Look-ups in named tables: a row name and a column name give one cell, copied from the table.

Table sifo
cols = dobon, fuv, bam, gur, nom, navu
nusig: [4.629, 6.850, 4.502, 6.917, 9.142, 4.052]
dazifu: [5.352, 5.947, 5.652, 9.178, 7.177, 8.080]
salakid: [5.531, 6.218, 5.922, 8.426, 7.915, 7.046]
vavo: [6.933, 5.241, 7.485, 9.123, 6.522, 8.948]
mitig: [7.411, 8.433, 6.817, 8.060, 9.688, 4.615]
seb: [6.969, 6.482, 6.986, 7.638, 6.811, 7.596]
linu: [8.950, 5.546, 9.355, 7.874, 4.624, 8.068]
zibudit: [2.377, 4.357, 2.957, 7.257, 4.492, 7.122]

vavo, bam => 7.485
nusig, gur => 6.917
vavo, gur => 9.123
salakid, fuv => 6.218
dazifu, fuv => 5.947
vavo, navu => 8.948
linu, bam => 9.355
nusig, dobon => 4.629
mitig, fuv => 8.433
dazifu, dobon => 5.352
nusig, nom => 9.142
seb, gur => 7.638
zibudit, fuv => 4.357
seb, nom => 6.811
seb, dobon => 6.969
dazifu, nom => 7.177
zibudit, bam => 2.957
nusig, bam => 4.502

rul:
columns: povozo, dakuvi, sibo, pap, bek, tofo, kat, rov, gite, zagez
num: [-0.8, 0.1, 0.2, 0.4, -0.5, 0.1, -0.4, 0.0, -0.2, -0.6]
pazoruv: [0.2, -0.4, 0.3, -0.1, -0.3, -0.5, 0.1, -0.2, 0.2, -0.2]
lifopi: [-0.5, -0.1, 0.2, -0.2, -0.1, -0.2, -0.2, -0.1, -0.2, 0.1]
fabetes: [-0.3, 0.0, 0.9, 0.4, -0.3, -0.3, -0.2, -0.2, -0.4, 0.5]
sasugis: [-0.3, -0.4, -0.6, 0.3, -0.3, -0.5, -0.1, -0.1, -0.2, 0.1]

sasugis, zagez -> 0.1
lifopi, dakuvi -> -0.1
fabetes, zagez -> 0.5
sasugis, tofo -> -0.5
sasugis, kat -> -0.1
num, sibo -> 0.2
sasugis, gite -> -0.2
pazoruv, sibo -> 0.3
fabetes, dakuvi -> 0.0
num, zagez -> -0.6
num, gite -> -0.2

tapep =
,mubu,sur,gikapon,sukomi,mutizep,zizasol,nufudov,doz
zizugo,179,272,-807,870,426,649,699,-305
gul,180,-176,406,870,39,-67,652,373
rabam,38,-385,-154,870,716,-181,951,-13

nufudov of gul: 652
mutizep of rabam: 716
doz of gul: 373
mubu of zizugo: 179
gikapon of zizugo: -807
zizasol of gul: -67

dut.csv
,pusakit,bek,fil
para,235,546,581
vikagik,594,205,204
rik,720,97,78
fero,535,367,109
zubig,172,818,330
pafe,564,211,293

fil of para is 581
fil of pafe is 293
bek of fero is 367
pusakit of para is 235
pusakit of pafe is 564
pusakit of rik is 720
bek of rik is 97
fil of zubig is 330
fil of fero is 109
bek of para is 546
fil of vikagik is 204
pusakit of zubig is 172
fil of rik is 78
bek of zubig is 818
bek of pafe is 211
pusakit of vikagik is 594
pusakit of fero is 535
bek of vikagik is 205

fom =
	pavi	fipap	fot	rap	tav	vona	fafa	gobuzer	sabib	kivona
zom	223	147	140	89	103	85	87	178	114	233
lak	125	126	114	122	117	126	119	128	135	127
giv	177	167	50	128	73	165	106	175	211	137
zer	227	200	33	143	30	192	82	204	188	86
vanas	48	216	123	164	176	67	146	165	167	111
vukuvu	36	216	121	186	172	75	151	150	135	90
dut	34	216	122	186	172	74	153	149	133	90

vona of zom = 85
vona of giv = 165
fafa of vanas = 146
kivona of vukuvu = 90
fipap of zom = 147
gobuzer of lak = 128
kivona of dut = 90
sabib of giv = 211
kivona of lak = 127

Table kariput
,ziti,teg,nit,zabe,temo
suvo,126,175,107,95,168
los,166,240,99,163,121
sekiti,171,212,194,156,176
pof,144,187,194,179,204
bubufa,169,234,178,170,135
gabebuz,157,219,204,150,181
kipato,40,167,139,176,152

kipato, zabe: 176
suvo, nit: 107
bubufa, zabe: 170
bubufa, teg: 234
suvo, teg: 175
gabebuz, ziti: 157
los, zabe: 163
gabebuz, temo: 181
bubufa, temo: 135
pof, nit: 194
suvo, temo: 168
kipato, temo: 152
sekiti, ziti: 171
pof, zabe: 179
pof, ziti: 144
sekiti, temo: 176
suvo, zabe: 95
pof, temo: 204
kipato, nit: 139

tanun =
columns: tal, suzuso, tere, mab, doz
res: [30090, -27267, -9672, -14650, 16872]
tage: [-58270, 18694, 16469, -43516, 34299]
pazena: [-80889, 45189, 41568, -35237, 57482]
zuf: [-44008, -59034, -65210, -2500, -62776]
girufo: [7094, 8799, -66160, -35133, 7444]
fasapu: [-68187, 84092, -23385, 44926, -54146]
tomad: [-21167, 50725, 34686, 37261, -8120]
voro: [41237, 49953, 38349, -40956, 57459]
sofikim: [28907, 12762, 52664, 46264, -20795]
kod: [-50856, 3415, 4367, -45284, 16533]
fumip: [12677, -18591, -40043, 16382, -42578]
kef: [45615, -18506, -44731, -31603, -13450]

voro, doz => 57459
girufo, tere => -66160
girufo, doz => 7444
fumip, suzuso => -18591
zuf, doz => -62776
fasapu, tere => -23385
tomad, tere => 34686
res, suzuso => -27267
tomad, tal => -21167
kod, tere => 4367
voro, suzuso => 49953
tage, mab => -43516
sofikim, tal => 28907
pazena, suzuso => 45189
kod, mab => -45284

